Turns, then the turns between two rows, first turn first; the first pair answered
Q:
+1.27; -1.59; -2.65; -3.84; +0.62; -0.24; +2.53; +0.20; +0.41; +3.44; -0.11; +0.09; +0.17; +0.16; +3.52; +0.82; +0.66; +1.12; -0.68; -1.42; +4.15; +2.32; +0.63; -2.93; -2.98; -3.03; -2.21; -1.17; +1.37; -0.28; -1.00; +1.60; +1.58; +1.33 |-> -0.26; -0.44; -4.06; -5.09; +0.60; +0.78; +2.79; +0.48; -0.70; +3.54; -1.18; -1.58; +1.66; +1.87; +1.32; +1.95; +0.16; -2.15; -1.15; -1.40; +1.38; -0.05; -0.83; -2.17; -3.47; -2.53; +0.22; -0.23; -0.90; +0.45; +0.04; +2.68; +1.09; +1.28
+0.53; +0.94; -1.31; -5.01; -1.22; +1.71; +2.94; -0.05; -1.01; -0.96; -1.14; -1.31; +2.42; +2.63; -1.21; +2.13; +1.62; -1.42; +0.78; -0.44; -2.04; -3.27; -0.36; +0.91; +0.52; -2.70; -0.08; +0.23; -1.57; +1.38; +1.32; +0.47; +1.54; +0.37 |-> +2.31; -2.40; +0.82; -1.15; -2.03; +0.55; +0.46; +0.44; +0.55; +3.31; +3.44; +2.76; -1.51; +1.05; +2.90; +0.09; -1.74; +0.59; -1.18; -0.68; -2.19; +1.06; -0.01; +0.09; -1.47; +0.93; +2.30; -3.33; -1.35; -1.60; +1.65; -0.38; -1.81; +1.61
+0.72; -0.51; -0.31; -1.18; +1.15; +0.49; +0.81; +0.41; -0.38; +0.48; +2.58; -1.67; -0.69; +1.33; +2.59; -0.11; +1.27; +5.68; +2.14; +1.55; +1.83; +3.22; +1.49; -2.79; -2.32; -3.02; -0.87; -2.27; -0.09; -4.37; -1.75; +1.81; -0.08; -2.60 |-> -1.15; +2.01; -2.80; -3.48; +1.98; +1.66; +1.79; +0.74; -1.95; -0.68; +0.10; -4.65; +2.03; +3.89; -0.86; +1.07; +0.82; +1.56; +1.48; +1.02; -0.82; -0.40; +0.26; -1.48; -2.40; -3.45; +0.12; -0.26; -3.08; -2.96; -0.62; +3.50; +0.31; -2.49
-0.23; -1.07; -0.35; -0.77; +1.25; -0.47; +2.39; -0.75; +0.33; +0.45; +0.79; -1.14; -1.69; -0.80; +2.03; -0.08; +1.65; +3.25; +1.29; -0.19; +1.56; +2.71; +0.50; +0.54; +0.71; -2.83; -0.88; -0.97; +1.87; +0.24; -1.13; +1.08; +1.77; +0.72 |-> -1.78; +0.68; -2.19; -2.52; +1.32; +0.79; +2.79; +0.04; -0.73; +0.93; +0.06; -2.97; -0.71; +1.11; -1.29; +1.09; +0.15; -1.57; +0.54; -0.79; -1.54; +0.15; -0.90; +2.14; -0.65; -2.04; +2.10; +0.66; -1.42; +1.16; +0.17; +2.18; +0.60; +1.10
J:
+0.99; -0.54; +2.40; +0.53; -0.10; +1.36; -1.08; -0.12; -0.22; +0.75; +0.35; +0.93; -0.28; +1.09; -1.39; -0.90; -1.10; -0.09; -1.58; -0.37; +0.18; +0.94; -0.45; -0.06; -1.38; +0.19; +1.13; +0.05; +0.16; -0.44; -1.37; -2.48; +0.62; +0.35 |-> +0.66; -0.36; +2.62; +0.89; -0.29; +1.24; -0.81; -0.41; -0.37; +0.54; +0.37; +1.05; -0.11; +1.41; -0.90; -1.38; -1.40; +0.70; -1.61; -0.21; +0.08; +1.04; -0.67; +0.37; -1.28; +0.46; +1.12; -0.37; +0.50; -0.26; -1.25; -2.41; +0.58; +0.63
+0.45; -0.93; +2.22; +3.67; -0.95; +0.61; -3.61; +0.28; +1.35; -0.44; +2.36; +0.94; -3.03; -1.63; +3.00; -1.52; -2.14; +1.54; -1.10; +0.07; +2.59; +2.11; -0.14; -2.44; +1.11; +0.80; +0.18; -1.25; -0.36; -2.87; -0.75; -0.51; -0.92; +0.01 |-> +1.77; -1.25; +3.26; +3.62; -1.29; -1.55; -3.12; -0.90; +0.75; -0.40; +2.04; +1.80; -2.68; -1.80; +3.20; -1.92; -0.65; +2.59; -0.85; +0.80; +2.13; +1.45; +0.22; -1.54; +1.85; +1.19; -0.33; -1.90; +0.38; -0.79; +0.10; -0.66; -1.08; +0.07
-0.85; +2.72; -4.18; -3.12; +1.31; -1.91; +4.12; +1.06; -1.20; -1.91; -2.34; -2.51; +2.26; -0.29; +3.67; +2.76; +1.73; +0.68; +4.45; +1.88; -1.14; +0.81; +1.92; -0.08; +1.37; -0.63; -3.76; -0.96; -0.47; +1.38; +1.05; +2.34; +0.00; +2.40 |-> -1.27; +3.22; -4.70; -3.10; +1.56; -1.00; +3.52; +1.31; -1.29; -1.44; -2.21; -3.32; +2.46; +0.46; +3.12; +2.75; +1.47; +0.36; +4.16; +0.99; -1.54; +0.60; +1.93; -0.59; +0.53; -1.11; -3.11; -0.89; -0.46; +1.27; +0.97; +2.49; -0.03; +2.49
P:
+3.06; +0.05; +1.09; -1.02; -0.62; -1.63; -0.73; +0.27; -1.00; +0.01; -0.17; +1.76; -0.29; +2.30; +0.72; -2.98; +0.47; -1.18; +1.65; -0.91; +1.34; -4.23; +1.63; +2.12; +0.42; -2.19; -3.16; -2.51; +1.30; +2.45; -0.53; +1.77; +1.16; +1.66 |-> +2.91; +0.09; +1.07; -1.85; -0.03; -1.09; -0.08; +0.69; -1.13; +0.79; -0.34; +1.87; -0.52; +3.01; -0.13; -2.74; +0.66; -1.24; +1.43; -0.80; +1.33; -3.16; +0.73; +1.78; -1.10; -2.36; -3.06; -2.82; +1.92; +1.85; -1.40; +1.96; +2.74; +1.27
+0.81; +0.22; +2.25; +1.01; -0.79; -0.58; -1.19; +0.04; -0.89; -2.48; -1.80; -1.47; +3.20; +0.07; -0.83; -0.62; +0.76; -2.07; -1.93; -0.16; -2.19; -4.47; -0.40; +1.86; +1.37; -0.17; +2.26; +2.86; -1.62; +3.08; +1.97; -0.56; -2.49; +0.32 |-> +1.73; -0.87; +2.99; +0.26; -1.73; -3.33; +0.73; -0.93; -1.98; -0.04; -0.14; +1.25; +2.01; +0.39; +1.62; +0.11; +1.48; -0.47; -1.62; +1.37; -3.47; -2.38; -0.21; +3.14; +1.15; +1.66; +1.75; -0.13; +0.16; +3.96; +2.37; -0.67; -2.95; +1.75
+1.35; +2.17; +0.83; +1.72; +0.49; -1.58; -0.16; +0.71; -1.44; +1.26; +1.09; +0.37; -0.73; +0.17; -2.03; +0.85; -1.70; +0.61; +1.48; -0.43; -0.28; +0.27; -1.05; -1.06; +0.46; -0.57; +0.03; +1.31; +0.06; +0.02; +0.72; +2.92; +0.72; +0.06 |-> +1.33; +2.27; +0.78; +1.83; +0.37; -1.67; -0.18; +0.80; -1.10; +1.17; +1.08; +0.34; -0.61; +0.16; -1.73; +0.92; -1.83; +0.53; +1.89; -0.62; +0.00; -0.12; -1.34; -1.43; +0.45; -0.28; +0.10; +1.72; +0.03; -0.40; +0.91; +3.14; +0.63; -0.13
-1.19; +1.52; -2.95; -0.76; +1.04; +3.75; +1.79; +2.57; +2.03; +0.73; +1.36; -0.46; -1.06; +2.06; -0.88; +0.92; -0.78; -2.33; +0.49; -0.63; -1.42; +1.31; +0.05; -1.70; -1.83; +0.16; +0.53; -1.63; -0.24; -0.25; +0.24; +0.38; +1.72; +0.27 |-> -1.02; +1.29; -2.57; +0.53; +0.97; +3.37; -0.01; +2.80; +2.28; -1.09; +0.61; -1.85; +0.08; +0.49; -0.60; +1.07; -0.89; -3.14; +0.68; -0.85; -1.63; -1.22; -0.20; -1.91; -1.16; +0.27; +1.39; -0.35; -1.38; +0.06; +0.91; +0.51; +0.43; -0.47
Then:
Between the rows of a pair lie 2 to 4 turns.
-1.53; +0.26; -2.15; -1.13; +1.10; +2.58; -2.53; +0.35; +1.01; -1.98; -3.01; -3.27; +1.05; -2.13; +0.22; +0.81; -2.57; -1.24; +0.09; -0.51; -0.17; -3.51; +0.99; -1.44; +1.65; -1.83; -0.43; +0.29; -1.04; -0.54; +0.12; +1.73; -0.14; -2.13 |-> +0.10; -2.33; -1.14; +1.53; -0.11; +0.68; -3.03; -0.24; +1.56; +1.31; +1.07; +0.54; -1.70; -2.34; +3.24; -0.11; -3.87; +0.77; -0.84; +0.01; -1.02; +0.31; +1.58; -0.59; +0.40; +1.36; +0.41; -2.88; -0.03; -2.07; +0.46; +0.97; -2.56; -0.71
Q P
+0.54; -0.45; -0.60; -1.66; +0.20; -1.53; +1.14; -1.37; -1.36; +2.41; -0.92; +3.93; -0.03; +0.98; +0.77; -0.05; +0.82; -1.93; -1.31; +1.91; -0.39; +0.64; +0.46; +3.11; -1.45; +1.21; +0.75; -1.48; -0.13; +1.81; +1.07; +1.92; -1.14; +1.77 |-> +0.30; +0.04; -0.73; +0.47; +1.30; +2.74; -2.47; +0.93; +0.38; -1.40; -3.22; -0.59; +0.91; -0.41; -2.61; -0.27; -0.72; -2.08; -1.44; -0.32; +2.70; -1.23; +0.44; -0.75; -1.22; -1.88; +0.70; +2.43; -1.64; -0.58; -1.12; +0.60; +0.61; -0.80
P Q P P
+2.68; -3.31; +4.28; +1.40; +1.77; +0.71; -1.06; +0.29; +2.94; +0.84; +1.32; +3.72; +0.31; -0.42; +1.65; -2.02; +0.13; +3.18; +1.32; -2.01; +1.73; +4.06; +1.90; +0.28; +1.75; -1.84; +0.41; -2.00; +4.76; -1.29; -2.97; -3.39; +2.60; -2.38 |-> +1.48; -3.54; +3.43; +2.62; +1.67; +3.06; -3.49; +1.50; +3.10; +2.43; +2.17; +3.17; -0.35; +0.73; -0.31; -1.50; -3.98; -0.61; -0.47; -3.42; -0.57; +3.09; +0.39; -0.02; -0.92; -0.31; +4.59; -1.33; +0.87; -3.17; -2.86; -2.95; +0.59; -2.41
P Q Q
-0.18; -0.34; +0.38; +2.25; +0.38; +0.42; -2.96; +1.56; +0.51; -2.08; +0.24; -1.58; +0.29; -1.44; +0.05; -0.45; -0.90; -1.71; -1.34; -0.81; -0.78; -3.10; +0.45; -0.56; +0.19; +0.94; +2.22; +1.14; -3.07; -0.88; +1.63; +1.66; -2.37; +0.15 |-> +0.07; +0.50; -0.60; -0.99; +0.09; -2.86; +1.05; -0.71; -1.29; +1.14; +0.70; +1.21; +0.15; +0.69; +0.86; +0.79; +1.58; -1.26; -0.80; +1.53; -2.72; -1.14; +0.06; +2.81; -0.08; +2.15; +0.84; -1.93; -0.15; +1.65; +2.04; +2.17; -2.28; +1.65
P Q Q P
-0.22; -1.24; -0.73; -0.41; +0.52; +1.57; -0.86; +0.20; +0.58; +0.62; +1.23; -0.11; -0.44; +0.83; -0.14; -0.27; -0.94; +1.51; +0.89; -0.27; +2.04; +0.87; +0.75; -0.83; -1.55; -0.60; +0.99; -0.92; +1.07; -1.36; -1.86; -1.18; +1.33; +0.17 |-> -0.53; +0.07; -1.43; -1.03; -0.36; -0.13; -1.04; +0.14; -0.72; -2.16; -1.05; -2.07; +1.50; +0.14; +0.15; +0.00; +1.59; +0.98; +1.19; +0.33; +1.08; -2.38; +1.65; +0.35; +1.48; -0.92; +0.55; +0.92; +0.38; +1.12; -0.15; -0.03; +0.05; +0.12
P P P Q
